One vector is turned by the same rotation once a step. Each row is the vector after some number of steps, and that number follows the row.
The counts run from 0 to 614.
[  5   9  -9 -18 -24 -14  28  16   7  15 -36 -17  10 -10 -13   0   2   6
   3   0 -21  -8   3  -9  -6  11  -6 -14   6 -12   6  13 -10   8 -10  25
  18 -12  17  14 -13 -14 -17  -9  12  19 -15  19  -5  -1  -8  20   2  -6
 -14   8  -2  -5 -23  -2   5]  410
[ -8   9 -20 -16 -21 -11 -15  -4  19  17 -18  -6   9   1 -13  -4 -19  10
  12   7 -28 -12   2  14   0  10 -10   3 -18  -4   3   2   0 -17  -7  -2
  28  -8 -18  -9  -2  -8  -1 -15 -11   8  14  20  17   5 -10  27  16  18
 -14  -9   7   3 -23 -12  14]  512
[-27 -11   4  -9   3  -3   6 -15  17   4  -1  19  -1  -3  10   3   7  20
   9  11   0   7  13   9 -10  35   0  -8 -18  17 -12  -2  -8  -2 -10 -24
 -25  -8  -9 -15 -18  12  16  12  -8  14   9   4 -21  -5  -7   4   7   0
   4 -27  27  12  -5   3  -8]  339
[ -7  20   9 -10  -3 -20   5  -2   4  15 -16   1 -19  -3  19   1  -6 -21
   4 -16   4   2  18   5  -2   9  -4  -5 -16  22 -20  -3   4 -10 -13 -29
   5 -10 -19 -10 -16   3  -2  -1  -6  15  -2  22  13   6 -17  15   2 -17
  18  -7  38  -7  11   8   2]  83
[-30  14  11 -15  -7  -1  12  -3  -4   5 -23  -4  -6   7  18   4  20  -4
   1  -6  -1  10  16   8   6  23   6 -11  -1  21 -15   3  -8 -10  -9  14
 -18   9  15   3 -22  18   5   9   2  33   1 -16 -26  -7   7  -4   0 -11
  15 -17  29 -22   5   3   3]  583
[-21   2 -11 -14 -13 -15   3  -4  -3  14 -26 -20   1  13  -6   1  13  19
  22  14   7  -8   3   5 -17  30   6  -1  15   7  12  35  -3  24   3   1
  -5  13   8  -3  -8  19  15 -17  13  -3  13  -1   5   8 -12   6  10   8
 -13  -7   3   6  -1 -22  28]  235
[-12   5  -5 -24 -14   6   9  -3  19   4 -30   0  13  -2  13  12   9  16
  16  11  26   3  13   4 -29   9 -10  -2  14  -1 -11  -9  -4   4 -12  -3
  12  -7 -19   8   2  10  -5  -3   0  -2   7  -4  19  14 -12  16   3 -10
   0 -26  14  12  -6 -29  23]  17
[-28   5   9   7 -11 -13  -2  -5   3  17  -2  13  -1   2  -6   7 -14   3
  18  -9 -11  15  14  33  -2  17   7   0  -5   6  -7  20   0   7 -14 -36
 -10 -33 -17 -19  -7  14   1  -4  -1   6  -1   3  -1  -8  -7   6  17  -3
  17 -13  20   8 -26  -1  17]  534
[  7  16   5 -10 -12 -15   1  -2  -2  11 -42  -9 -10  -8  -2  -4 -21 -22
  14  -5  -5  -2 -11  -2   8  -3 -18  -3  -6   8 -11  -3  12 -22 -15   3
  19 -21  -9   9 -10   8 -21 -24  16  13  -4  17  26   3 -13  12   5  -8
  12 -10  19 -14  -3  -6  17]  267
[-23  22   3  14 -19 -12  31   9  -1  27 -13   7   1   2  10 -18  -1  14
   0  -4   3  -5  25  15 -14   7  -5 -11 -19 -12 -12  10 -11  18 -15  -2
   6   0 -12 -10 -15  18   7  11  -3  27  -8   4 -14  -5   7  -4  16 -15
   7   9   5   2 -19   2   2]  393
[  4   9  18  -1  -2   0  15  14   1   8 -32  14  20 -19  -6  11   1   6
   4  -4 -15   2  19   7 -11  36 -17  -1   1   2 -14   7  12   1 -28   1
 -13 -10 -19 -13  -2  16  -6   0 -11  -3 -16  18 -11  -7  -1  15  29   6
   7 -10   6  -6 -14 -18   3]  355
[-14  13  26   6  -1  -2  19  -5   3  10 -22  17   4  -9 -13   4   2   5
   9  -9  -7  14  24  13  -9  29  -2  -4 -19   1 -14  14   9   5 -23 -15
 -24 -19 -14 -21  -1  21   5   3 -13   9 -14   7 -10  -5  -4  17  23  -1
  25  -5   5   1 -18  -3  -8]  353
[  1   1   9  -9  -9   0  24  -1  30  20 -20   9  -6  -5  20  -1  13  38
   3  -5  -2   2  34  -6 -14  12  -4 -10 -22  14  -8 -17  -2  12 -11   8
   3  -1 -26   1 -18  -6  -6   6   0  20   0  21 -16  10 -11  20  -9  -5
  -9 -10  20   5  -3   7 -11]  602
[-24   1   1   1 -22 -14 -12  -9   1   9  -1  -1  -8   0 -16  15  -6  -6
  16   2 -10  20   1  29  -2  18   5   0  -3   5  -5  33   8   3  -3 -32
  -9 -27 -10 -17 -13   7  -1 -20  -4   6  -1   3  -5  -7  -7   2  18  -4
   7  -9  21   5 -32  -3  17]  533
[-11  -8  -6 -30 -13  -2 -11 -21   9   5 -14 -10 -19  18   7   1  22   3
  18   2  -6  14   1  -8  15  -2  11  11  -7   6  -6  -2   7   8  17 -26
   8 -24   5   7 -23  -9   4 -14  15  20   9   6   7   0  -7  -2  -7  11
  14 -22  34  -2   4  17  14]  284
[-13  16   0   1 -21  -5  33  -3   7  24 -15   5   6  -5   0 -16  -9   5
   9  14  24   7  19   6 -24  -6  -2 -12 -19 -24 -11   6  -8  21 -15  -7
   5  -8 -14 -10  -3  12  10   6  -1  17  -4   3  15   8  -9   9   7 -15
  14  -2   0  23 -23 -15   8]  211
[-14   7 -11 -17  -9  -2  10  -9 -15   5 -13 -13  -4   6 -11 -14  19  -8
  -2   8  21   2  -2 -16 -30  29  -1 -13 -19 -19   1  27  -2  -9  -7   0
   1   4   9  -2 -15  17   7 -17   3  11  -6   9  19  22 -20   9  16  -6
  10  -1  16   9   4 -18  -8]  429
[-11   9  -1 -13   0  14  22 -12  17  12   7  13   4   8   8  -5  10  23
  14  30 -16  34   5   1  -3   6  12  -1 -27   8  -5  -7   5  -8  -1   2
 -13   3  -3 -16  -9   7  13  -9   3  28   5   3 -14 -16   2   1   8  26
  16 -40  13  -1   0   5  -5]  116
[  1  10  -4   0 -13  -6  10   8 -11  12 -13   5  20  -1  14  -4 -13   2
  36  11   2  -7   1  -2 -19  16  -7   4  -2  11  -4  23   0   8 -10  -9
  26 -12 -31  -5 -15  10   3 -19  -6  -5  -5  23  13  18 -15  -2  13   7
  -6  -8   2   8 -15 -25  26]  32
[-22  -2 -15  -4 -20 -16   3   0  20  27 -12  12   3  -1  -2 -14 -11  20
  12  -5 -29 -10   0  11  10  26   1   4 -21   9  10   5 -15 -12 -14 -14
  11 -27  -4 -19  -8 -12   1  -6  -9   9  10  21 -12   2  -8  14   8  10
 -16 -11  16  -5 -25  16   0]  331
[ -6  11   0   4 -17 -10  16   7 -14  18 -40  -4 -10  -7  -9 -10  -6  -7
   2   7   0  -6  -5 -19   8  10 -22  -1 -11 -21   0   7  18 -22  -9  21
   7 -15  -3  28  -3  14 -18 -15  38   9   0   5  24   4  -8   7   9  -4
   9 -10   6 -21  -8  -3  11]  449
[ -8  11   6 -12 -10   3  26 -18   4   6  -9  -7 -16   4   2  -6  22   9
  -7   7   5  32  15  -6 -16   8  15 -19 -28  -9  -8  12  -1  -3 -10   2
  -5 -10   5  -4 -19  -6   0 -11   0  35 -16   9  -7   9 -19  19   0  -4
  17  -5  19  12 -11  10 -23]  609
[-13   1 -13 -15 -11   1  25  -3 -14  10   3  -2  -5  13  11 -18  17  11
  -1   5  -3   6  17 -13  10  10  -8   1 -24  -6 -13   2  -9   0  -8   8
  24 -11 -11   7 -29 -11   6 -10   1  34  -4  19 -28  -6   8 -13 -11   1
  -7   5  13 -15 -13  20  -5]  385
[-32  19  13 -15   0 -25  18 -11 -12  -1   0   2   0   2   7   3   6  -6
  19  -6  21   7  23   4  -3  11   4  12 -11  17 -12  24   0   1   2 -22
   3 -11 -22   7 -13  21  19   1  11  15   4  -4  19  13 -15   5   5 -12
  15  -2  12 -10  -4   1  28]  42
[ -2  -5  -7 -15 -14  15 -16 -14  12   5 -15   2  16   7   0   2 -11  -2
  21  29 -19  15 -17   4  -6  14  -2 -13  -7   7  -1  -2 -10 -25  -7   8
  -3  -1   3  -7 -16  13   0 -12  -7  13   8  -3   3   0  -1   8  15  22
  11 -40  22  12  -8 -23  12]  517
[ -6   7  18 -21   7  14  21  -4  -2   6 -27  10   5  -7   3  15  16   9
  14  -9 -13  25  16 -19   9  22  -7   4  -6  15 -12  -4   7  -8 -20  20
 -17 -19   1   8  -4   3  -5  -1   7  19 -12   5 -22 -12   8  -3  -8   8
  23 -26  11 -17 -10   3   0]  360
[ -6   7 -10 -15 -23 -24  16   4  -9  23 -17 -18   1   7 -15  -3  -7   5
  27  -5 -16  -5   6 -14   6   9   5   4  -4   1  16  34 -11  10  -4  14
  20 -17   8  12  -7 -12   5 -24  26  10  -7  22  14   6 -10   3  -8   3
  -8  11  -6  -6 -17  -3  29]  229
[ -6  15  -5 -30   0 -25  -4  10  -7  -1 -18 -14   5   1   5   2  -9 -17
   8   2  11 -13  14 -10 -10  12 -21  -8  -3   7 -18   3   3  10   5 -25
  12  10 -29  -2 -29  10   9  -7   8   7  10  29  27 -15  -5   5  11  -9
   4  -7  12  -3  11 -16  31]  484
[-11 -17  -9 -11  -8   6 -15  -8   8   4 -18   6   7   8   0   2   4  13
  11  26 -24   7 -14   1  -4  37   1 -10  -2  14  -2  11  -9  -6  -2  -8
 -11  -4   5 -18 -28   5   1 -13  -7  14   1   6 -28  -9  -4   1  15  16
  -7 -27  29   9 -14  -9  -1]  336
[ -4  -2  -7 -10 -17  14 -11 -15  13  17 -18   7   9   1   9  -5 -20   1
  26  23 -20   9 -15   2   4  12   3  -7 -20   3   1 -12 -16 -25 -11  14
   2 -12   6  -3 -11   9   0  -8  -9  21   6  -4  10   5   0   8  16  22
  18 -39  23   7 -14 -18   8]  516
[ 14   3  -9 -14  -7   3   2   2  -7  22 -36   7  10   9  11 -23 -17  -9
  36  13  -4  -1 -19 -27  -3  -2  -6  -5  -6  -1  -7  -6  -7   5 -11  -4
   5  -5   7  -4 -22  17   6 -13  13  14  -8  24  17  -2  -1 -14   9  14
  15 -22  13   8   0 -16  22]  476
[ -3   2   0 -24 -14 -23  -8  -7  20  22 -17  -7   0   6  -1   6 -10  25
  26  -4 -25  -7  23   1  15  -1  -4   4 -14  21   4 -13   2   8   4  10
  -4  -5 -13  10  -1  -1   9   4  20  16  24  15  14 -11   7  10  -5  16
   2 -23   1 -10  -8  -4  32]  500
[ -9   6 -14 -16 -13   7  19  -4  -8  -5 -23 -16   6   4  -4 -11  10  -7
   3  33  10  12  -5  -5 -19   1  -8 -14  -5 -45 -11  10 -12   4  -3   4
  23  -6   4  15 -25   4  -5 -11   4  31 -11   0  -2   0  -5   8  11  -4
   9  -2   8  14 -27 -16   9]  207
[-27  25   2   0 -12  -6  29  10   4  17  -6   9   7   0  -6 -10  -3 -12
   0  12 -12  13  -9  13  -5  23  11 -15  -3  -3  -5  21  -1 -15 -16 -18
 -22  -3  15 -18 -10  25   6  -3  -5  14  -8  -1  -6 -19  -3  -3  28  -5
  20 -24  15  -4  -4  -3   1]  131
[ -7   0  -7 -16 -10   0  24  -8  14  25 -36   8 -10   3   5 -17   1  17
  23   6  14  -7   8 -14   0  -9 -21   9  -5   8  -1 -29  10   0 -14   2
   6 -15 -13  13   5   6   1  -9  32   5   6   8  16   0  -6  -3 -16  -2
   1 -28  10  -6   5  -3  15]  461
[  0   3  -1 -11  -3   1  10   1   2  -2 -32   8  25  -7  -1  -4   4  11
  21   2 -28  -5   3  -5  10  24  -9  26  -4  -9  -6   8   9  -5  -3  -2
  27 -31  -8  -1  -7 -15   0  -6 -11   8  -9  16  -7   5 -10  17  24  22
 -13  -9   6 -12 -25   2  14]  552
[-12   1   5 -32  12   2  16   3   5  -5 -26   7  13  -8  -3  -2  19  14
  -5   8   9  -8  16  -7 -27  36 -26  -9  -6  -1 -18 -10  -2   4 -18  -1
 -16   9  -8 -11 -12  13  15   6  -7   6  -4  20 -12  -8  -3  21  14  -1
  -2 -15  12  10   3 -18 -15]  159
[-31  24  10 -25  -4   2  30  -6   3   8 -19   2  -1   2  -9   6  32  13
  -4 -19   4  12  30  11  -1  23  -8  14  -9  -3 -11   5   9  -2 -22  -8
   1 -18  -2 -14  15   2  12  -8 -10  13  -6   3  -7  -5  -6  19  -3  -5
  19  -3  15 -15  -5  14  -6]  366
[-11   4   1 -10 -19 -15  13 -15  -4  27 -24  -9  -4  12  -2 -13  -6   7
  32  -9  -2   5   3 -16   4  11  18  -1  -3   2  18  26 -16   4  -5  12
  -2 -19  31  10  -5   7  15  -5  27  17  -4   2  17  10  -7  -4  -3   6
  13  -5   1  -2 -12  -2  22]  231
[  9  -4   1  -5  -7  -5  -5 -16  11  10 -22   3  -8  16  16 -18 -14   7
  33  10 -27   3  -4   9   6  -3  -5  -5 -18  37  -3  -1   5   1  -5   8
  10  -5 -12 -13 -27   1  -5 -24  -2  21   4  25 -15   1  -3   7 -12  18
  -9 -16  12   2 -11  -5   6]  74
[ -4  -8 -12 -26  -5 -16  -4  -2  -8   8 -22 -11   4   2  10  -1   7  13
  19   8   7 -23   2 -24  -2  29 -18   9  -5  14   8   1   1  -6   1  21
  18   4 -13  27 -16   5  -1  -8  22   2  13  18  11  20 -17   7   5   7
 -20 -15   3 -13   1 -15  20]  241
